name the system of each run:
U, trace 1 (9 x 18):
[[ 35  36  42  29  40  22   6  25  20   0 -22   7  16  19  12  -4  50  20]
 [-49  30  -3  31  45 -29  33  22  14  -1  12   1  32   8   3  16   8  -3]
 [-40  30  11  -8   7  19 -11   0 -30  -5  21  23 -12  10 -10  53  -5 -36]
 [ 26  24   9 -21  29  30 -32 -18 -30 -24   3  14  -2  -6  31  -8  38  -8]
 [  0 -15  -4  31  23   3   3  11  23 -27 -18 -12  11   2   8  -6  70   4]
 [ -8  31  18  24   1  -7  17  35  24  28   6  15   4   9 -25  33  17  -4]
 [-22  36   9 -25  33 -17  -5  -6 -23  12   4  33  20   0  10  14 -20 -13]
 [-22 -12   7   1  20  27 -24 -17 -28 -42 -14   2  -1  18  19   7  16  -6]
 [ 23  17  12  32   1  33  -2  18  10 -18  13 -18 -12   5   6  -7  44  13]]
C, trace 2 (9 x 18):
[[ 40  61  16  10  20  35 -23   0   3 -41  62  30 -13  14   4   6   7  -1]
 [  8   4 -53 -34  29   1 -41  19 -31   7  -8 -30  -7 -23  20  11  51  -4]
 [ 11 -42   1  16 -68  44  -5  -7  12  34 -22 -15   3   4  12  -5  24   2]
 [ 19  21  47   3  19  -1  -1 -10  16  19 -21  52  42  18  22 -20   2  11]
 [-57   4 -29   8  39 -13  12  -5  -5 -18   9  -1  38   7  21  23   6 -21]
 [  9  11  -8   5 -35  40  -4 -17  -3 -27  55  -2 -23  -3   2   7  -4 -21]
 [ 52  10   4 -33  23   3 -31  -1 -15  -7 -15   6 -12 -16   9 -19  36   7]
 [-14 -37 -16  19  -7   8   5  14  14  16 -39 -26  20   8   9   9  39   4]
 [  2  19  26  22 -25  20  13   0  22  26  16  31  22  21   3  11 -17  -3]]
M, trace 3 (9 x 18):
[[ 13  -7 -27 -11  -5  13   2  12 -14  11  -3 -42 -11   3   6  11 -23   9]
 [  6 -10 -16  12 -27   1  21   3  24  18  14  -8   4 -17  -2   1  26 -15]
 [  8  -9   7 -13 -25 -11 -17   6   0   9   0  12 -30  -4 -34   9 -10   0]
 [  2 -28 -25  -3 -12   4  -7  -2  -2   3 -11 -27   5   1  12 -11 -12  13]
 [  0   0  13  14 -22   0  27  -1   8  15   6  -8  -9 -17  -6 -17  11  -1]
 [ 17  10  -5 -19  -7  -9  -4   8  -8  15  11  -6 -20  -9 -15   6 -23   0]
 [  3 -24 -27  -7 -12   1   4 -10   8   0   1 -12  11  -4  10   4  -3 -12]
 [  2 -11  22  12 -23   7  13  -3   6   3  -7   1 -15  -1 -16   0   6  -2]
 [ 13   3  -9   0   0   2  -7  18  -4   7  -1 -21 -14   4  -6   2 -12  16]]
N, trace 4 (9 x 18):
[[-10 -70 -27 -12  13 -28  14 -31  13 -34 -39 -13  18 -13   6 -16  23 -15]
 [ -2   8  32  39  24  19 -15  34  13 -21 -24  -2  -1  58 -18  31  -6  30]
 [ 39  43 -16 -20  -1 -29 -10  22  21  27  47  27 -10 -23 -20   1  -1  -4]
 [-57 -20 -29 -11 -20  -2  -9 -15 -34   1   6 -14 -11 -25   4  10  20 -28]
 [ 13  -4  37   3  -4  46 -21 -21 -24 -11 -26   7   7  27  31 -18  -5  18]
 [ 36  -1   7   4  21 -39  27   4  28  -8  -2  -9   0 -19 -10 -42   0  23]
 [-44   6 -14  26  -2  -9  32  27  11  19  10 -21   5   6 -15  37  -6 -11]
 [ 18   9   2 -22 -23  32 -16 -18  -2  16  13  37  13  12  11  32 -10 -30]
 [ 14 -33 -13 -25  17 -16 -20 -23  -9 -41 -12   0  -8 -16   1 -23  14  -3]]
W, trace 5 (9 x 18):
[[ 18 -12   7 -34  19  30  36 -23 -28   8 -44 -24  16 -12  33  17  25 -37]
 [ 51 -20  26   8  29  -2  18   4  42 -24 -34  14  13  25 -17  11  20  -2]
 [-27  27  -9  24  35 -21 -12  39  18 -16  18  10  -1  22 -29  38   7   2]
 [-22  16 -32  -5 -13  25 -44  -3  -8  13  32  26  25  14  27  23  -1  -8]
 [ 18   3  16 -20 -10  13 -30 -27 -22  -9   2  23 -11 -25  16 -34  34  -1]
 [  6   0  20   7  28   4  15  12 -18  -2 -41 -35 -10  -9   9 -18  39  17]
 [ 14  12   3  22  11   0  33  24  34  28  -9  -7  30  17   6  14   1   5]
 [-10  24   1 -11  10 -18  11  -5  10   6  29  37  15   0  -9  25 -17 -30]
 [-17 -12  -8 -18  15  15 -23 -25 -23 -38   2  11   2   7  15   9   2 -18]]
X, trace 6 (9 x 18):
[[ 41 -55 -21 -45  18 -16  -8 -20  13 -19 -48  11   5 -20  -9  13  63 -39]
 [ -5 -38  27  14   4  19 -11  27  -6  -2 -76 -24 -16  46 -27  38  -1  14]
 [-19  13   2  47 -16  -7 -37  34  18   0  28   5  -4  37 -19 -15 -40  58]
 [-55  26 -24  -3 -15 -26 -13 -14 -16   5  62  24  -1 -29   6 -20 -11  -9]
 [ 13  -7  10 -41 -15  19  28 -50 -32   9  -5   3   5 -34  32 -17  -1 -36]
 [ 52 -20  30  -1  25   1  38  -7  17 -22 -43 -24  -5  -3  -1 -20  22   5]
 [ -1   3 -16  27  20 -21  19  50  29   7  -7 -33  -5  18 -30  29  -1  15]
 [-14   3 -38  -4 -24  -8 -33  12  17  27  32  27  20  20  -8  33 -34  -6]
 [-15 -11   8 -22  -8   9 -39 -40 -21 -32  13  42  -2   0   7  -6  -3 -18]]
C, trace 7 (9 x 18):
[[-16 -21   1 -18  -4 -41 -29  -7 -16  -4 -12   9 -17  -7 -19 -31 -36  26]
 [-29 -12  21  28   0 -16  22   3  -9 -21 -11 -31 -21  -1 -14 -30 -15  28]
 [ 14  30  12   9   8 -17  46  15   5   9  19 -24 -14 -13 -14 -10 -27   9]
 [  8  -4 -16 -33   1 -34  21   2  -2  19   2  -6 -14 -26 -23  13 -21 -21]
 [  8 -39   6 -11 -20 -10   0 -10   5 -14 -17   5 -21   5 -31   7 -20  -6]
 [  8  -1  20  18  14 -15  -9  17  15 -20  -9   3 -13  21 -25  -6 -11  27]
 [-24  22 -11  11  11 -20   3  29  -7  16  11 -21  -8   0 -11   8 -16  16]
 [ -3   3  -6 -16 -28  -5   7  -6 -16  25  15  -9 -15 -17  -5  -5 -34  -1]
 [ 12 -22  12 -17  -1 -21   1 -20  -6  -9 -16   4 -10 -15  -6 -28 -12   7]]
N, trace 8 (9 x 18):
[[ 35 -21 -32  -6   1 -27   2  10  26 -12   8 -20 -16 -24 -19 -13  28   1]
 [-29   2  -1   6  -6  11  -8  26 -21  22 -19 -19 -16  11 -12  34   3   1]
 [ 23   7   4 -21 -22   3 -28 -11  -2  27   5  33  10   1  10 -12 -18   7]
 [-18 -29   0   1  -5 -27   5 -18  -1 -27   0  -6 -14 -18 -13 -28  -3   5]
 [ -7  15  11  26   4  21  13  12  -4  -8   9 -24  -6  23   4   6 -23  15]
 [ 38   9 -11 -10 -14   3  17   0  18  21  17   1   5 -13   2   2   0 -10]
 [-15 -29 -15 -14  -1  -6   6  -6  -7   0 -22 -12  -1  -6  -4  18   5 -17]
 [  8  -4   8   3   2  13 -28   5   1  -4 -12  11   7  28   2   5  -8  16]
 [ 16   4  -1  -1  -2 -22  -6   7  11  -5  17   6 -17 -14 -20 -16   2  11]]
W, trace 9 (9 x 18):
[[ 57   3   0 -17  17  14  -7  -2   1 -11  -7 -12  -2   9  13 -12 -11  15]
 [ -4 -13 -17   8   5 -28  10  19  22   0   0  -9  -5 -15 -21   3  34  -3]
 [-16  11  15   3 -14  17  -4   8  -7  26  -7  16   5  22  -6  34 -16  -9]
 [ 10   4  -6 -18  14 -15 -23 -16  -2 -13  12  21  14   0  11 -22 -18  11]
 [-24 -13   0  16  -3   3   4  -6  -6 -22   1 -17 -10 -12   4 -14  32  -1]
 [ 24  14  12   5  -7  28  11  13  -2  15  -2 -16  -5  10   5   8  -6   6]
 [ 16   4 -17 -18  11 -29   5   4  12  10   4   8  10 -13  -5  -1  -2  -6]
 [-26 -18   7   3  -6   3   2  -9  -2  -4 -13  10   5   5  -5  16   8 -16]
 [ 12   5  12   6   6  14 -15  -1  -2 -18   3   5  -2  19   3  -6 -13  15]]
X, trace 10 (9 x 18):
[[ -3 -31  48  39 -41  38  18  -5  15 -22 -15  -4 -20  46 -27  16 -40  11]
 [  9  33 -16   6  12 -34 -27  22  -5 -27  55 -12 -40 -12 -28 -34 -37  43]
 [-45 -18 -66 -13 -14 -17   8 -17 -12  17  22 -22  23 -35  30 -10   6 -21]
 [ 34 -40  34 -30 -42   8  22 -39   7  22 -38  27  -4 -12 -11  -2  -6 -31]
 [ 16  -3  32   1  56 -25  10  10  -5 -40 -39 -16 -15  19 -19 -12 -17  27]
 [-33  -4 -36  46 -10   4  23  27  24  -2  31 -44   8  18  -2  15 -20  14]
 [ 16   4 -22 -28 -45 -15 -24  -8  15  26  45  39 -10 -20 -21   6 -21 -17]
 [-10 -21  -2 -43  29  -9 -22 -38 -36 -31 -27  13   5 -10  17 -11   4 -18]
 [ -1 -33  29  34 -15  32  35  -6   1 -18 -33 -43 -12  15   3 -10   6  12]]
K, trace 11 (9 x 18):
[[-21   2  29   1  30 -19  20  -8  -9 -36  -6   9 -12   4 -21   5 -12  -7]
 [  8  -8 -22  -2  -3  34 -10   2  -9   1  -2 -24  11  23  23  19 -20   2]
 [ 21   9  -9  12  -7  -8 -12   9  28  -4  29  11  -3  -7 -10 -12  23   6]
 [-20   4   1 -14  12 -20   3   7 -24   5 -11 -11 -22 -20 -15   6   6  -6]
 [  7 -23   2  -3 -19  13  -3 -13   1  19 -25   1  16   8  15  -6  -3   4]
 [  7  10  19  18  10  -7  10   0  17 -18  10  13   2  10  -8 -11  -5  10]
 [-14  14 -15  -4  11   4   6   6 -17   0  15 -18  -3   1   7  16 -18  -4]
 [ 13 -10 -13  -7 -22  10 -11  -8   7   8  10   7   2  -7   4  -2  16 -11]
 [ 10  -5  15  -5  13 -14   4   1   0 -13 -11   2 -15  -8 -18  -7  11   1]]
U, trace 12 (9 x 18):
[[ -6 -22  -7  -3  22 -37  27 -30  -3 -58  15 -25  -8 -20   2 -53 -28  14]
 [ -3 -29 -39   4 -39  19 -10  27  -3  10   2 -49 -35   3 -23  34  -2   0]
 [ 43  16  -2 -19 -36  -4 -12 -12  20  34  33  39   7 -19   5 -26 -11   2]
 [-10 -44   6 -20  15 -42  12 -18  -8  -9 -47  -6   0 -16 -10 -25  -5   4]
 [  6 -18   1  21 -27  35 -10  17   8  13 -14 -18   0  41  -3  24 -29  19]
 [ 11  28   5   8  -6 -12  19 -10   6  -5  47   3  -2 -15   7 -40 -31  16]
 [-25 -29 -27 -20  -2 -20  14  -6 -21  -2  -9 -31 -18 -27  -9   4  -1 -16]
 [ 35 -15  -3 -11 -38  34 -22  -4   9  18  -2  13   1  15   2  17  -1  -8]
 [ 30  -2  14  -1  15 -27  13  -9  18 -13  -1   7   5  -9  -3 -42  -4  19]]
K, trace 13 (9 x 18):
[[-22 -48 -51  -8 -27 -31   6 -15  53  15  10  36  40  -6 -12  31  11 -45]
 [ -6 -25  37  -6   9   6 -49  -4 -11 -50 -36  37 -34  30 -43  30  18  -5]
 [ 31  -1 -24  -7  25   5 -47  19 -13  -7 -16 -35   2  21  23 -29 -30  60]
 [-36  30 -11  47 -11  -2  -1  20  11  18  38 -11  13 -15  22 -36  39  27]
 [-14  31  41 -25 -19   1  23 -14 -37  36   6  21 -26 -33 -10   6  -3 -33]
 [ 24 -42  -2 -35   5  -5  27 -47   3 -12 -27   2  26  -5  18 -11 -30 -23]
 [ 10  -9   7  40  25  23  20  11  34 -45  -5 -15  12  36   0  19  21   2]
 [ 14  35 -24  -3   7  -2 -20  43   7  22  28  -5 -13  10 -22  38 -14   6]
 [-25 -21 -38 -22 -21 -32 -35  -9  -3  17   9  18   2 -27  -4 -13  13  -6]]
M, trace 14 (9 x 18):
[[-63   5 -13 -27  23 -13 -41  10 -51  20 -26  12   6  11   2  35 -13  -6]
 [ 13  -5   2  27 -17  28 -12 -25  32  -5  18  30  51  25  43 -31  -3  17]
 [ -7  17  30  10  35 -32  13   3  -9 -49   9  -8 -37 -15 -29 -25   2  13]
 [ -7  26 -14 -30  23  26  -7  -1 -44  22 -12 -13  17   0  39  22  -2 -15]
 [ 34  -1   6   6   4   0  11 -10  46  -5   9  36  30  11   1   2  16 -13]
 [-30 -10  14   0  23 -21  -8   7 -11 -28 -18   1 -20  15 -31  17 -11   2]
 [-19   9  -8  17  -2  32 -14   3 -11  11  -2 -12  23  20  38  -1   5  14]
 [ 19  23   9  12   8 -13   0   6  21 -13  28  16  -5 -12  -9 -23  22   8]
 [-11  -1  -7 -31  21 -16 -18  -5 -27  -5 -10   6  -8  -8  -2   7  -6  -8]]

runs to name:
trace 15 (2 x 18):
[[ 47 -35 -11 -61  -6 -47 -16 -24  13  15 -22  41   4 -24 -23  -5  -9 -18]
 [-63 -33 -21  22  12 -20 -37  11 -11 -43  -7 -15 -13  25 -20   4 -15  23]]

N
trace 16 (2 x 18):
[[ -5 -22  20 -11 -35 -17 -23 -22  24  -1   3  77  -8 -18 -38  13  53 -44]
 [ -8  17  37 -29  44  22 -14  -2 -71 -13 -50 -20 -21  16  13  11 -21  10]]

X
trace 17 (2 x 18):
[[ 37   2 -16  -3  -3  26   3  -8  11   6  14  -8  24  21  26  -1 -38  10]
 [-10  -2 -10  -8   1 -31 -21  -4  10   2   9  29   5 -24  -7 -19  36  -5]]

C
trace 18 (2 x 18):
[[ 23  12  22  20  -2  24   5  21  18  18 -13   2   6  22  -3  19  14   6]
 [ -7  16 -20 -11  10  -9 -16  11   2  32   4  18  29   9  11  18 -13  -2]]

C
trace 19 (2 x 18):
[[-36  -5  -9   5  29 -20 -26 -11  -6  -5 -16  19  40   3  33 -27  26  15]
 [-23   9  49  23 -25  27  41  -7  -6  16  -5   5  -7   2  -4  12   8 -19]]

X
trace 20 (2 x 18):
[[ 24   4  59  -8  26 -12  57  -5   1 -14 -36   0 -28 -18 -33   9  22 -27]
 [ 28  14 -23   8  41   8  16  38   9   2 -10 -49  13  30   5  28 -34  23]]

X
trace 21 (2 x 18):
[[-14  21  48  48 -15  23  32   0  23  27  -1  18  35  20  22 -14   8  14]
 [-14  46 -14 -22  46 -11  22 -11 -11   7  27  20  39  -6  30  15 -18 -26]]

C
trace 22 (2 x 18):
[[-43  35 -46  16   0 -18 -10   8   5 -22  91   2   1   4  -5  11 -45   0]
 [ 12   2  -2   0 -45  67   6 -26 -17 -21  39 -19 -26 -17  22   5  35 -32]]

N
trace 23 (2 x 18):
[[  4   9  -8 -45  56 -67 -11  12   8  26 -30  49  32   1 -21  26 -20 -12]
 [-76 -30   3  32   8   4 -23 -28   7 -44  -6  40  39  33  14   9  17  -9]]

W
trace 24 (2 x 18):
[[ 17  20  -3 -18  37  29  -4  -9 -25  -9 -10  -8  22  19  40  13 -12  -3]
 [ 26  18 -25   5  20   4   0   8  26   3  21   6  30  -2  21   4  35  -8]]

K
trace 25 (2 x 18):
[[ 11   4  -6 -18  -7 -23  -1  -2  17  38   1  35  28  -5   1   2 -13  -7]
 [-15  -3  21  -7  27   2   9 -21  -5 -27 -10  24  15  14   4  16  -5 -20]]

X
trace 26 (2 x 18):
[[  6  33  28   2  26  20  42  29 -49  18 -33 -71 -37 -25   4   2  31   4]
 [ 44  36 -34 -24   2  -6   7  32  28  72  16  17  34  -8   7  42   9 -23]]

M
trace 27 (2 x 18):
[[ 20  -2  33   3  -7 -12  44 -11   7  -9   1 -10 -18 -13 -16 -28 -29   8]
 [ -7  -3 -30   7   9  -5  38   8  16   6  13 -33  19   9   6  18 -33  -4]]

N
trace 28 (2 x 18):
[[ 30 -10  10  -2  11 -55  -4  16  19   0 -20   2 -23 -32 -31 -49  32  30]
 [-55  -5 -20   0  20 -26  31  20  -9  36 -26 -22  27   5   4  30 -21  -9]]

X
trace 29 (2 x 18):
[[ 13  -6  20  13  30  48 -29   4  -6 -43 -34   3  -2  29  10  29  69 -10]
 [ 56  41  -9 -16  37 -13 -22  45   8  36  -7  -2   7   6   0   2  -2  33]]

K
trace 30 (2 x 18):
[[  6  26  28  28 -34  17  -9 -18  18  -5  52  37   6   5  11 -40 -14  19]
 [  1   3   8 -10   9 -13  63 -23  -9 -26  19 -29 -21 -39  -3 -14  -2 -28]]

N
trace 31 (2 x 18):
[[-19  27  10   2 -13  14   5  22 -25  19  14 -12 -28   7 -18  33 -33  -4]
 [ 11 -25 -28 -21 -34  -8 -15 -26   8   3  22  11   4 -17   7 -20 -19  -6]]

K
trace 32 (2 x 18):
[[  5  38   5   8  15  22  -4  24   1  56 -12  11  44  22  34  20  10   9]
 [  0  23  11 -15  26 -22   8 -23  11   0  15  51  34 -17  16 -13  20 -24]]

W
trace 33 (2 x 18):
[[ 12 -17  24   4  -4 -20   9   1  13  18 -37   6   3 -17  -6 -31  34  11]
 [-36  11  17   8  18 -31  20  11   1  11  -7  13  11  10 -14  11 -29   4]]

N
trace 34 (2 x 18):
[[ -7 -31 -28  15  -4  30   5  -5  35  12 -21   5  60  35  32  37  19 -21]
 [ 25  34  46   3   0   1 -19  -4  12 -23  30  60 -21   5 -30  -1   7  -6]]

W
trace 35 (2 x 18):
[[  3   2  25 -17   3 -17  68 -15   7   2  -1   5  -6  -8 -26  30 -40 -42]
 [  3  -8 -10   3  -8  39   9   8   4 -11   5 -18  -4  39  -8  58 -38 -17]]

M
trace 36 (2 x 18):
[[ 19  19 -18 -21   5  40 -44   9 -20  21  -5   7   8  10  26  31  28  -9]
 [ 24 -26  -4   6  11 -25 -13  -2  45 -13 -14  30  21   2  -9 -17  37   6]]

M
trace 37 (2 x 18):
[[-19  13 -13 -32  33  12 -24   8 -46  13 -23  -4  10  34   9  49 -54   1]
 [ -2 -23   0  40 -27  34 -20 -27  30 -44  28  14  19  30  20 -28   2  17]]

X
trace 38 (2 x 18):
[[  8 -38  -2 -13   7  11 -30 -14  -6  -4 -47   5  22  29  18  -2 -12  15]
 [ -2  -1  16  41  -3 -18  -3  12  31 -20  15   8  -7   5 -18 -33  18  30]]

W
trace 39 (2 x 18):
[[-28  -8  43  -1  11   6  13 -21  -6   8 -40  40  29  16   8  19  16 -24]
 [ 17  33  48  24  19  33  19   9  -6 -23   2  -7 -13  31   0   6 -19  14]]

X
